Some points, one per row:
array([ 38,  12,  20,  10, -19, -45, -16,  25])
array([ 75, -18,   1,  -2,  46, -61,  50, -44])
array([ 40,  66,  14,  77, -33,  -8,  34, -10])
array([ 98,  16,  25, -10,  -5, -60,  11,  40])
array([-61,   4, -17,  49,  42, -43, -33,  -5])
array([-60, -48,  45,  54, -21,  -2,  21,  -7])
array([-27, -60,   4,  23,  33, -44, -24, -25])
array([ 87,  81,  11, -93, -36,  50,  -4,  28])
array([ 10, -36, -10, -94,  -7,  10, -62,   0])
array([-61,  44,  10, 127,  16,   2, 114,  21])
array([-127,  -39,  -60,   69,  -66,   46,  -74,  -23])
array([  5,  31,  28,  13,  65, -21,  33, -15])
array([ 35, -19,  40,   2,  33, -26,  53,  20])
array([-11, -29,  -7,   5,  80,  -8,  71, -16])
array([-39,  58, -55, -16, -13,  31, -55,  -3])
array([ 45,  85, -15, -36, -46,  30, -31,  -1])
array([-110,   23,  -27,  127,  -33,   46,   77,  -16])
array([-27,  -9,  13, -18, -52,  49, -19,  -7])
array([ 34, -39, -14,   9,  13, -48,  37,  14])
array([-127,   -3,  -31,   61,   51,   20,  -68,   64])
array([ 57,  24,   7, -16,  30, -49, -18, -29])
array([ 10,  30,  39, -42,  31,   1, -11,  64])
array([-26,  23,  23, -12, -45,  57,  -7,  16])
array([-36,  17,  38,  56,  18, -19,  36,   5])
Here are 12 more points, each followed by its number:
array([  8,  36,  10,  32,   3, -11,   0,   7]) 0
array([ -2, -43,   9,  22,  18, -34,   6,  -5]) 1
array([ 65, -11,   1,   6, 101, -33, 114,  33]) 2
array([-12,  -1,  16, -37, -33,  53,  -2,  -9]) 3
array([ 53, -16,  34, -28,  41, -28,  29,  15]) 4
array([ 76,  64,  14, -69, -39,  25, -42,   6]) 5
array([ 37,  -6,   3, -70,  -3,  25, -46, -10]) 6
array([ -6, -50, -14,   5,  46, -31,  41, -21]) 7
array([ 13, -34, -18,  11,  47, -25,  60, -52]) 8
array([ 46,  81,  -1, -75, -19,  34, -45,  37]) 9
array([ 29, -12,  -3, -64, -11,  42, -11,  -1]) 10
array([  0,   0,  -6, -54, -41,  28, -75,  17]) 11
Which of these numbered points is nearest to each point below, looking only along the 2 directions in which the first points spread most? Its number follows each.
array([ -4,  12,  -4, -11, -59,  39, -14,  26]) > 3
array([ 93,  61,  18, -58, -47,  10, -24,  40]) > 5
array([ 74, -12,  23,  36,  61, -24, 127,  24]) > 2
array([ 59,  -2,  -2, -58, -48,  21, -28, -32]) > 6
array([ 46,  72, -46, -22, -19,  -5, -26, -62]) > 10
array([ 33,  72,   5, -55, -25,  20, -76,  18]) > 9
array([ 61,   0,  22, -98, -28,  32, -23,  -3]) > 5
array([ 58,   1,  12, -87, -42,  39, -35,  11]) > 9
array([ 38,   8,   5, -78, -30,  54,   1,  14]) > 6
array([ 53,  88, -48, -32, -21,  25,   7, -31]) > 10
array([ 46,  14,  21, -91,  12,  39,  16,  35]) > 6
array([-107,  -45,   42,   93,  -36,    6,   16,    3]) > 1
array([ 73,  28,   0, -26,  55, -48,   2,  46]) > 4
array([ 93,  24,  51, -21,  11, -47,   5,  34]) > 4
array([127,  14,  -9, -81, -40,  -3, -14,  36]) > 5
array([-127,   12,   -4,  -36,  -29,   42, -127,   35]) > 11
array([-21, -38,   3,  14,  65, -26,  32, -31]) > 7
array([ 10, -10,   7, -57, -49,  42, -45, -15]) > 11
array([ 36, -35, -14,   3,  63, -34,  65,  11]) > 8
array([100,  32,  -8, -10, -76,  35,  35, -32]) > 10
array([126,  28,   2, -82, -24,   4,  -2,  51]) > 5
array([ 44,  72,  10, -53, -54,  17, -65,  30]) > 9
array([ 18, -12,   2, -67, -45,  29, -62, -20]) > 11
array([-55,  28,  30, 110,  -3,  -8,  58,  25]) > 7
array([ 20, -22,  30,   1,  64, -19,  60, -14]) > 8
array([ 55,  -3,  16, -72, -36,  30, -23,  25]) > 6
array([ 59,  60,   2, -89, -37,  18, -48,  43]) > 5
array([ 23, -26,  27,   3,  16, -49, -44,   6]) > 0
array([  3, -12,   1, -49, -35,  36, -51, -14]) > 11
array([ 73,  33,  -7,  -6,  22, -48,   5, -19]) > 4
array([ 31,  18, -10, -62, -50,  36, -54,  32]) > 11
array([-36, -20,  -6,  33,  27, -10,   8,   5]) > 1
array([ 41,  83, -14, -38, -25,  30,   2,  28]) > 10
